0: [511 320 487 518 470 598 694 288 519 335 637 513 361 339 677 338 502 370
 354 569 650]
1: [323 616 519 406 466 474 482 522 370 560 551 376 563 557 437 633 395 627
 650 511 344]
2: [762 504 258 710 749 710 441 650 761 369 123 460 572 510 516 276 794 239
 329 551 592]
3: [496 446 502 531 516 584 615 452 489 418 562 507 401 445 587 434 503 491
 503 551 554]
4: [478 446 521 517 495 568 628 413 468 406 607 495 404 426 585 429 486 504
 480 561 540]
5: [667 432 224 632 446 567 447 574 697 377 358 460 428 419 637 446 643 314
 243 528 643]
6: [349 718 699 523 583 483 604 681 433 645 573 381 718 541 448 637 574 834
 682 537 265]
7: [513 292 407 376 283 266 464 257 419 564 663 536 434 236 570 597 386 423
 350 409 607]
8: [561 534 451 259 313 278 276 420 546 771 500 736 381 652 305 586 335 532
 585 210 549]
9: [344 695 686 499 540 486 583 662 407 657 609 393 712 529 437 675 540 846
 704 503 251]
10: [343 661 527 384 455 427 451 537 343 580 526 371 590 558 420 675 375 642
 658 521 306]
11: [586 510 567 322 338 310 299 477 511 730 511 729 379 674 289 611 334 505
 586 246 558]
12: [521 279 512 506 428 541 755 291 533 330 672 521 352 281 682 340 483 363
 346 531 677]
13: [471 505 514 542 526 562 500 524 527 451 510 510 439 543 552 456 479 530
 540 553 497]
14: [580 574 460 623 619 617 366 564 704 396 317 472 530 566 596 391 626 446
 382 576 562]
15: [465 699 139 347 555 454 298 486 294 622 363 456 761 812 011 653 524 357
 689 444 220]
16: [435 517 558 490 532 538 541 530 459 500 552 493 480 510 549 481 421 552
 624 537 460]
17: [484 456 504 524 529 569 577 483 499 450 543 491 408 440 534 419 519 484
 522 531 524]
18: [522 472 487 574 516 613 535 510 549 428 513 516 401 536 604 404 508 488
 472 592 560]
19: [295 681 520 371 432 412 423 547 333 593 528 369 597 579 392 702 377 661
 651 502 298]
20: [649 468 423 550 577 501 391 536 518 547 298 585 500 556 367 473 568 367
 525 432 509]

[564 433 541 389 329 299 324 438 445 648 517 663 424 571 390 638 354 451
 485 331 574] -> 11 8 7
[501 367 489 533 489 626 625 325 509 309 613 490 366 415 681 367 508 388
 386 604 611] -> 0 4 12
[523 567 442 507 599 556 350 515 619 433 327 438 606 550 518 437 575 426
 415 558 486] -> 14 20 13
[570 595 735 672 741 579 546 715 604 479 410 444 737 460 502 448 734 648
 445 586 420] -> 14 13 6
[564 507 614 354 351 327 342 466 481 710 512 735 399 696 293 583 353 515
 572 272 547] -> 11 8 20
[396 575 551 500 517 497 482 537 443 508 523 448 543 570 512 552 442 594
 611 562 400] -> 16 1 13
[436 550 534 474 518 508 507 525 438 521 501 466 504 547 468 513 439 533
 611 543 432] -> 16 13 1
[758 515 530 785 861 688 490 740 756 395 177 464 660 439 508 288 836 369
 324 594 541] -> 2 14 5
[642 406 358 591 418 465 413 519 569 450 428 515 447 427 574 540 553 359
 288 501 613] -> 5 18 20
[474 540 517 545 526 564 471 533 541 493 502 494 496 579 560 449 482 556
 525 574 512] -> 13 16 18
[593 392 264 580 391 457 488 486 558 442 470 469 449 314 588 536 580 370
 283 490 612] -> 5 3 17
[591 485 581 339 351 293 305 468 488 703 508 737 394 649 325 612 329 472
 560 271 559] -> 11 8 20
[738 514 206 691 639 720 449 606 805 353 159 476 476 543 586 269 750 232
 308 533 629] -> 2 5 14
[522 635 718 622 699 557 578 675 560 524 444 423 727 501 457 468 682 689
 494 563 370] -> 6 9 13
[781 486 456 829 913 673 472 731 710 382 104 459 703 445 448 269 881 313
 289 632 533] -> 2 14 5
[590 438 378 538 449 455 345 469 493 514 394 524 492 464 479 554 557 390
 433 468 535] -> 20 13 17
[658 563 595 701 751 641 501 703 704 430 286 443 663 453 527 360 784 488
 367 568 502] -> 14 2 20
[743 536 504 806 874 683 497 742 706 395 206 463 727 457 469 285 867 398
 301 611 512] -> 2 14 5
[399 547 541 455 502 509 546 507 409 521 563 437 518 551 482 524 412 576
 641 550 409] -> 16 1 13
[414 508 505 463 492 530 600 461 412 479 601 439 469 491 548 495 424 564
 598 553 475] -> 16 17 13
[538 278 396 515 329 315 591 389 441 482 633 512 457 192 591 593 502 406
 277 455 612] -> 7 12 0
